Some points, one per row:
[ 0.947  1.476 -1.205  0.630  0.346 -0.230 -0.314  0.463]
[ 1.004 -0.744  0.239  0.919 -0.459  0.478  1.315  0.699]
[-0.006 -0.408 -0.090 -0.341  0.459 -0.546 -0.362  0.856]
[-1.278 -0.058  0.759 -2.406  0.416  1.071 -0.823 -0.202]
[-1.493 -0.061  0.466 -0.801  0.993  1.279 -1.119 -0.670]
[ 0.744  2.069 -1.642  0.394 -0.754 -1.575 -1.352  0.201]
[ 1.400 -0.775 -0.422  1.180  0.486  0.240  1.365  0.640]
[ 0.249 -0.541  0.424  1.143  1.313 -1.209  0.031  1.004]
[ 0.932 -1.577  0.704  0.287 -0.708  1.250  2.681  0.992]
[-1.129  0.140  0.065 -1.102  1.237  0.368 -0.588 -0.074]
[ 0.440  0.791 -0.767  0.889 -0.538 -1.134  0.119  0.458]
[ 1.214  0.571 -1.065  0.729 -0.680 -1.044 -0.066  0.612]
[ 0.829  2.030 -1.582  0.934 -0.560 -1.623 -1.295 -0.095]
[ 0.486  1.015 -1.158 -0.172 -0.401 -1.136 -0.925  0.406]
[-1.718 -0.003  0.489 -1.655  1.209  0.616 -0.890 -0.311]
[ 0.841 -1.274  0.868  1.055 -0.022  1.716  2.253  0.934]
[ 0.462  1.709 -1.715  0.786 -1.018 -1.879 -1.448 -0.163]
[-0.311 -0.196  0.678  0.865 -1.159 -1.747  0.822 -1.657]
[ 0.286  0.202  0.286  1.055  0.389 -1.133  0.568 -1.502]
[-1.358 -0.021  0.716 -2.661 -1.404  0.986 -1.325 -0.162]
[ 0.738 -1.705  0.403  1.267  0.143  0.635  2.731  0.550]
[ 0.437 -1.312  1.510  0.955  0.626  0.685  1.835  0.230]
[ 0.466 -0.117  0.122  0.925 -0.288 -1.431 -0.064  0.480]
[ 1.041 -1.662  1.134  0.537  0.383  1.192  1.884  0.532]
[-1.736  0.509  0.355 -2.399 -1.214  0.803 -1.355 -0.315]
[-2.155  0.104  0.573 -2.059  0.720  0.746 -0.820 -0.741]
[-0.833 -0.415  0.771 -1.619 -0.717  1.059 -0.113  0.004]
[ 0.701 -0.579 -0.474  0.921 -0.593 -1.374  0.450  0.755]
[-0.293  0.504  0.095 -1.668 -0.883  0.286 -0.728 -0.473]
[ 0.945  1.398 -1.161  0.759  0.081 -0.585 -0.444  0.586]
[ 0.930  0.729 -1.216  1.194  0.570 -0.745 -0.067  0.065]
[ 0.283 -1.249  0.722 -0.216 -0.528  1.030  1.387  0.468]
32 more points follow, each with its number after it:
[ 0.433  1.546 -1.234  0.347 -0.128 -0.701 -0.777 -0.219] 0
[ 0.530  1.129 -1.286  0.450  0.500 -0.722 -1.225 -0.011] 1
[ 0.554 -1.699  0.480  0.864  0.383  1.049  2.414  1.041] 2
[-0.185 -0.635  0.850 -0.061 -0.559 -0.775  0.767 -1.431] 3
[ 0.666 -1.433  0.603  0.612 -0.289  0.741  1.784  0.217] 4
[-1.822  0.080  0.361 -1.169  1.602  1.800 -1.004  0.031] 5
[ 0.364 -0.789  0.209  1.066  0.555  0.208  1.375  0.435] 6
[ 0.887 -1.851  0.793  0.977 -0.818  1.123  2.377  0.789] 7
[-0.953  0.403  0.470 -1.626 -0.540  0.277 -0.574  0.164] 8
[ 1.067  1.043 -1.145  1.109  0.419 -0.872 -0.189  0.543] 9
[ 0.780 -0.324  0.436  1.225 -0.862 -1.229  0.009  0.246] 10
[ 0.573 -0.918 -0.075  0.612  0.444 -0.486  0.046  0.666] 11
[ 0.514  1.481 -1.919  0.791  1.265 -1.499 -1.406  0.064] 12
[-0.569  0.128  0.666  0.073 -0.826 -0.416  0.334 -1.754] 13
[ 0.935  1.955 -1.904  1.485 -0.573 -1.214 -1.706  0.218] 14
[-1.815 -0.003  1.006 -2.566  1.262  1.327 -0.936  0.337] 15
[ 0.386  2.240 -1.818  0.512  0.002 -1.126 -1.497  0.014] 16
[-1.029 -0.056  0.519 -1.522 -1.813  1.299 -1.110 -0.361] 17
[ 0.111  0.163  0.686  0.736  0.865 -0.946 -0.111 -1.307] 18
[ 0.553 -1.571  0.762  1.018  0.795  1.388  1.826  1.422] 19
[-1.382  0.772  0.627 -2.025  0.104  1.117 -0.835 -0.202] 20
[-0.633  0.233  0.056 -1.673  0.223  0.144 -0.742 -0.394] 21
[ 0.859 -1.320  0.783  1.052 -0.194  1.385  2.259  0.985] 22
[ 0.582  0.162 -0.693  0.431  0.853 -1.483 -0.082  0.364] 23
[ 0.740 -1.698  1.507  1.094  0.432  1.264  2.449  1.096] 24
[ 0.965 -1.251  0.527  1.492 -0.085  1.011  1.769  0.599] 25
[-1.017  0.432  0.192 -2.546 -0.147  0.812 -1.152 -0.682] 26
[ 1.019  0.818 -1.206  0.864 -1.169 -1.320 -0.449 -0.483] 27
[-0.774  0.828 -0.652 -0.683 -1.166  0.432 -1.012 -0.473] 28
[-1.765 -0.504  0.919 -2.723 -0.142  1.045 -1.299 -0.503] 29
[ 0.793  0.699 -1.254  0.753 -0.147 -0.946 -0.597 -0.399] 30
[-0.729  1.084 -0.548 -0.726 -1.091  0.226 -1.003 -0.491] 31
Which two of these numbered points are nearest to each point below, ignoring the 2 directions in which the first points spread most? Their numbers follow each, nearest first.
[-1.327  0.056  0.846 -2.589  0.171  0.769 -1.360  0.264] > 24 29
[-0.829 -0.007  0.862 -2.659 -0.820  0.945 -0.525 -0.768] > 27 26
[ 0.687 -1.711  0.812  0.602 -1.075  0.745  2.100  0.590] > 7 27
[ 0.302 -0.386  1.265  1.080  1.314 -1.359  0.564 -1.869] > 18 3
[ 0.083  0.071  1.431  0.628  0.800 -1.030  0.315 -2.222] > 18 3
[ 0.499 -0.501 -0.113  0.805  0.966 -0.920  0.605  0.451] > 23 11
[-1.150 -0.046  0.749 -1.079 -2.076  0.992 -1.405 -0.253] > 17 7
[ 0.721 -0.251  0.301  0.866 -0.982 -1.149  0.059  0.477] > 10 29
[ 0.422 -1.701  1.010  1.115  0.683  0.866  2.452  0.441] > 6 24
[ 0.696 -1.619  0.603  1.109 -1.040  1.338  1.848  0.378] > 28 7
[-0.059  1.210 -1.011 -0.136 -0.938 -1.006 -1.305 -0.229] > 4 7
[ 0.703 -1.655  0.420  1.099  0.979  0.818  2.560  0.817] > 6 2
[ 1.133  1.103 -1.160  1.024  0.390 -0.801 -0.037  0.129] > 9 16
[ 0.004 -0.223  1.106  0.538  0.921 -1.420  0.939 -1.893] > 18 3
[ 0.598  0.241 -0.802  0.664  0.525 -1.472 -0.114  0.249] > 23 21
[-1.255  0.371  0.065  0.666  1.370  0.594 -1.151 -0.438] > 5 12
